In the rows, 128 means zero.
A: rows in several groups, each row roughly a mix of its group's directions:
A (79 x 11):
[[112 107 112  91  96 113 139 165  66 122 123]
 [126 113 110 158 152  99 101 100 183 168 131]
 [138 141 133 126  92 166 177 157 106  82 124]
 [144 151 134  83  91 172 153 127 127  87 151]
 [144  78 118 114 120 107 179 107 120 165 100]
 [122 149  80 168 135 150 154 178 118 126  99]
 [149 131 140  79  92 169 133 100 158 104 153]
 [113 153  80 167 135 152 148 165 104 138  93]
 [108  63 131  80 118 137 154 143 145 150 120]
 [136 189 118 183 134 120 102 121 126  97 142]
 [104  97 115 154 138 132 103  83 112 182 103]
 [127 135 131 197 109 168 128 115 157 106 103]
 [131 147  81 157 128 174 167 159 139 129  99]
 [126 160 152 191 121 150 100  94 151 112 123]
 [100 100 121 126  79 164 132 130  69 116 124]
 [116 101  86 120 120 123 163 141 144 188  99]
 [138 166 105 195 113 153 144 109 117 126  99]
 [127 131 160  74  97 118  92  97 106 110 159]
 [110 106  88  98  91 146 148 148  82 147 101]
 [107 105 149 165 117 149 108 116 197 140 115]
 [132 104 179 113 144 123  79 140 171 108 148]
 [163 176 112 157 140 123 119 146  93  79 134]
 [127 147 156 170 169  81  85 126 138 121 143]
 [110  87 123  85  82 120 109 143 159 118 163]
 [120  60 127 100  80 140 154 111 124 135 134]
 [105 158 116 177 161 104 125 161  85 131 110]
 [ 97 102 167 113 132 119  92 115 184 144 150]
 [146 130 120 199 161 118 149  95 101 130 124]
 [135 168 134 184 113 158 127 101 110  84 124]
 [140 116  68 117 137 103 153 178 131 157 111]
 [114 110 108 156 108 150 158 110 149 181  85]
 [113 120 151  78 107 134 105 141  78  97 159]
 [137 169  89 117 155  74 113 153 115 141 153]
 [116 169  76 136 102 178 114 137 110 129 105]
 [134 171 142 169 147 106  74 120 161 127 144]
 [ 95 133  88 174  95 165 118 140 131 145  96]
 [141 179 129 179 139 165 153 140 124  95 116]
 [156 163 114 121 131 127 147 133  58  92 133]
 [119 132 133 132  84 176 151 150  96  80 136]
 [149 149 159  96 116 149 166 135 134  76 162]
 [145 134  94 154 124 132 156 126 120 186  78]
 [106  98 121 128 130  79 128 168  71 141 115]
 [135 135 125 144  89 172 180 150 116  86 121]
 [110  97 109 173 126 152 126  84 134 171 100]
 [121 159 133 163 150  88  69 149 115 111 140]
 [123  91  99 119 113 116 147 119 147 187  84]
 [141 186 123 188 138 116  96 111 139 136 125]
 [159 194 117 163 145 109 107 118  97 131 126]
 [109  95 129 159 160  92 115 105 125 181 102]
 [136 115  99  86  83 178 165 136 129 121 120]
 [121 126 115 100 119 127 166  99  84 185 109]
 [101 131 101 109  99 117 101 149  59 135 114]
 [121  92 154  67 133 118 103 102 152 162 134]
 [ 93  99 153  97 103 166  81 106 127 124 154]
 [122  81 169 118 127 146 104 145 178  94 137]
 [159 140 133 133 146 121 159 127 208 130 124]
 [144 119 116 170 171  79 116  99 155 151 143]
 [128 134 126  99 138  82 113 150  58 121 139]
 [121 187 124 150 139 138 147 166  89  92 132]
 [106 101  97 124  82 154 143 137 156 162  88]
 [138 153 128 201 143 164 147 109 122 104 126]
 [124 158 144 127 153 104  80 139  99  93 174]
 [104 100 124 115  73 181 148 131 102 125 108]
 [150 168 126 105  99 171 121 132 151  80 155]
 [125 126 127  60 110  95 124 170  96 124 132]
 [129 188 121 149 141 121 112 169  92  91 135]
 [129  85 151 112 130 107 100  74 156 166 130]
 [117  67 123 124 115 150 150 148 172 152  97]
 [160 112 169 116 173 111 143  79 149 136 144]
 [118 114  88 170 147 137 165 158 127 158  87]
 [140 125 167 109 127 111  80  81 161 123 158]
 [ 91  85 149 137 109 151 127 108 186 150 119]
 [105 106 114 127 107 153 153 148 131  56 148]
 [125 157 140 196 112 160 121  91 140 121 109]
 [134  58 128  80  98 112 136 123 136 148 129]
 [129 181 120 124 137 121 128 173  72 112 107]
 [122 133 166 162 173  90 100  90 140 148 134]
 [105 119  89 124 111 138 157 161  73 146  95]
 [134  75 138 122 102 151 160  95 177 135 135]]

one row of each group, then the others: which group is each in?
[136 134  86 151 124 182 141 119 175 149 101] => (109)
[116 126 167 174 106 172 119  87 151 111 114] => (34)
[126 187 134 147 129 158 122 163 110  78 136] => (121)

[116 165 130 170 116 144 119 113 123  63 153] => (34)
[137  69 103  99 101 146 164 130 151 154 110] => (109)
[140 186 138 130 128 152 143 152 123  71 153] => (109)
[116  98 124 115  90 143 148 131  54 115 127] => (121)
[124  97 114 106  94 142 173 132  91 152  84] => (121)
[114 142 160 143 139 118  77 124 167  90 166] => (34)
[111  84 125  69 113 138 172 133  99 123 133] => (34)
[ 98 121 131 142 117 131 131  88 158 197 110] => (34)
[148 194 120 166 139 115 107 118 100  99 143] => (34)
